In the data rows, zero lies at 4.5, halfway between 4 and 5.
Some points, one per row:
[5 5 3 5 4 4 4 4 5 3 4 6 4 6 6 6 6 4 7 5 4 4 6 4 4 6 5 4 4 5 3 6]
[4 6 1 7 9 1 7 7 1 0 9 0 6 9 2 8 6 7 4 6 6 0 8 5 6 9 3 4 5 6 0 8]
[5 5 5 6 5 4 6 4 5 5 4 4 5 5 4 6 3 5 4 4 4 3 4 4 4 2 4 5 3 6 5 5]
[7 4 2 5 8 1 4 8 2 4 7 5 6 9 4 3 0 3 8 6 4 4 6 6 9 8 6 4 6 5 3 3]
[5 7 1 9 5 9 7 7 1 3 4 3 7 5 4 3 2 2 8 8 8 2 4 4 5 5 7 3 2 5 7 4]
[1 4 5 6 2 8 6 6 7 4 5 3 4 0 4 6 7 6 9 3 7 3 5 5 5 6 3 5 5 2 6 6]
[4 6 5 4 6 5 4 5 4 4 5 4 4 3 4 3 6 4 5 3 5 4 5 4 5 4 4 4 3 5 5 3]
[5 5 6 4 3 5 6 3 5 4 4 3 5 4 5 5 5 4 4 4 6 5 7 5 4 5 3 6 3 4 5 5]
[4 8 4 4 9 6 7 5 5 5 6 4 7 4 6 4 4 4 5 4 5 4 6 3 2 4 5 6 3 5 3 6]
[4 5 5 3 6 6 4 5 2 5 3 5 4 3 3 4 5 5 7 5 5 5 5 5 4 6 5 6 4 6 5 4]
[6 3 6 5 3 3 7 6 0 6 4 7 8 7 6 0 1 6 5 5 5 6 4 7 4 3 5 5 7 0 9 3]
[5 3 6 4 7 6 4 5 5 4 4 5 4 4 6 4 5 6 3 2 5 5 3 7 2 3 5 5 5 5 3 6]
[5 5 5 5 2 3 3 6 4 4 4 4 3 3 5 5 4 6 4 7 3 4 1 5 5 5 4 4 6 5 4 4]
[3 3 6 6 4 4 5 5 3 3 4 3 2 4 6 4 5 6 4 5 5 5 6 7 6 4 3 6 5 5 4 6]
Then 16 other points, each followed by its number:
[4 4 3 4 5 5 5 5 4 4 5 5 6 5 5 4 4 5 6 5 4 4 5 5 6 4 5 4 5 4 3 4] 0
[5 3 7 6 6 5 3 6 4 5 4 2 3 4 6 3 4 5 5 5 4 5 4 5 5 5 4 4 4 5 7 8] 1
[3 6 4 4 2 1 5 5 6 4 4 6 5 5 5 5 3 5 5 5 2 3 1 4 8 4 6 7 7 3 5 3] 2
[6 5 4 5 6 6 1 7 2 7 5 3 4 4 3 4 4 3 4 5 5 2 4 5 7 3 7 4 5 3 3 6] 3
[5 3 6 3 5 1 9 5 4 4 3 4 7 5 5 0 7 5 2 5 3 3 2 4 9 3 5 4 9 2 6 1] 4
[3 0 4 5 9 3 0 6 9 3 9 6 5 3 5 8 6 7 4 4 2 4 0 3 2 5 3 5 3 4 4 5] 5
[5 1 6 5 6 2 8 5 9 2 3 4 4 7 8 0 5 4 2 2 4 5 4 7 7 2 5 6 8 3 2 5] 6
[4 5 7 5 3 4 5 3 5 7 5 8 4 3 6 3 3 5 1 4 3 6 3 5 4 5 5 6 6 3 4 5] 7
[3 4 4 4 4 5 5 4 7 5 5 6 4 3 5 4 5 4 2 3 5 6 4 4 5 4 5 4 6 4 3 6] 8
[4 5 3 3 5 4 3 4 4 4 6 6 4 4 4 5 4 4 5 5 5 4 5 3 5 3 5 3 5 5 6 2] 9
[0 7 5 7 3 4 5 4 2 5 4 5 6 4 1 7 3 6 7 5 6 5 5 7 3 2 5 7 2 7 9 7] 10
[6 8 6 4 3 6 4 7 6 6 6 6 7 2 4 1 4 3 4 3 6 2 3 3 8 1 5 7 6 5 0 3] 11
[5 6 3 3 3 7 7 5 2 6 6 7 5 3 5 5 3 5 5 5 4 6 5 4 2 6 6 6 4 1 5 4] 12
[6 3 4 2 2 1 5 5 5 7 7 7 6 4 7 8 0 7 4 2 4 8 5 4 4 3 2 5 4 7 4 6] 13
[4 3 4 2 5 5 5 5 6 3 5 4 5 5 5 5 5 6 5 5 6 6 5 5 4 6 4 5 4 5 5 6] 14
[2 2 3 3 3 5 4 5 8 8 4 7 4 2 6 4 5 4 2 3 4 5 3 5 6 3 8 3 8 4 0 6] 15
Which of these numbered points is nearest to each point below by angle, seen from the average point of the first points? Its number follows each.
[6 4 5 4 6 5 6 5 6 4 5 3 4 5 5 5 6 5 4 4 7 5 6 6 4 6 3 3 4 3 4 5] > 14
[6 3 4 3 2 4 3 3 8 3 3 9 7 3 4 3 7 4 9 7 0 4 2 1 4 4 6 6 0 4 2 5] > 0
[4 5 5 8 4 5 5 5 6 5 4 6 5 6 5 4 4 6 4 5 3 5 3 7 1 6 4 5 5 2 2 6] > 7
[5 6 2 2 4 7 6 5 3 4 7 5 3 4 4 5 3 7 6 6 5 6 5 4 2 5 4 5 4 2 4 4] > 12
[4 4 4 6 6 4 5 5 6 5 5 6 5 5 4 6 4 5 7 4 4 4 6 5 2 6 5 5 4 5 5 5] > 5
[4 8 7 4 5 7 5 3 6 6 3 5 3 2 6 6 7 5 5 6 3 4 2 5 2 6 5 6 3 6 6 3] > 7
[5 6 6 5 4 4 6 5 5 4 7 4 5 6 6 4 4 5 4 5 6 4 3 6 6 4 5 7 4 6 3 4] > 11
[2 8 3 5 2 5 6 3 4 3 0 6 6 4 4 2 5 2 7 7 3 4 6 4 3 4 6 4 5 5 5 4] > 2
[6 3 7 5 6 4 5 6 4 3 3 4 5 6 4 3 6 5 3 3 3 6 3 4 6 4 5 2 7 4 7 5] > 4
[3 3 5 6 4 3 4 5 4 4 4 3 3 4 6 4 5 5 4 4 5 5 5 5 6 4 4 5 4 5 5 5] > 1
[7 6 5 4 6 1 5 3 6 5 4 5 5 6 6 4 7 4 0 6 1 5 0 4 4 5 2 2 6 7 2 3] > 4
[7 4 6 3 3 5 7 5 6 6 5 4 4 4 5 4 4 5 3 6 5 5 4 4 5 6 4 4 5 3 4 6] > 7
[4 4 6 5 5 4 4 5 4 4 4 4 4 5 5 4 5 5 4 4 5 5 5 5 5 5 5 5 5 4 5 5] > 7
[5 4 5 3 5 4 3 6 3 5 5 4 5 4 2 4 6 3 5 4 5 3 3 5 6 4 4 4 3 3 3 4] > 3
[3 4 4 5 4 6 5 6 6 4 5 4 5 3 5 5 5 5 7 4 6 4 6 5 4 5 4 6 5 4 5 6] > 14
[5 4 4 4 4 4 4 5 2 5 5 3 5 2 2 4 4 4 5 4 5 4 3 6 6 5 4 3 5 5 3 5] > 3
[4 4 4 2 5 3 4 4 5 5 5 3 4 4 4 4 5 3 5 4 4 3 5 3 5 4 5 3 4 6 6 3] > 9
[4 5 4 3 5 4 5 4 6 5 5 5 4 4 4 5 4 3 6 4 5 5 6 3 5 5 6 3 4 6 6 3] > 9
[5 5 5 4 4 5 6 3 3 4 3 6 6 5 4 5 5 4 6 5 6 3 4 3 5 4 4 3 3 7 3 7] > 11
[5 4 4 3 4 5 4 6 8 4 5 6 5 5 7 4 4 5 6 5 6 4 4 3 5 4 5 7 4 4 7 4] > 14
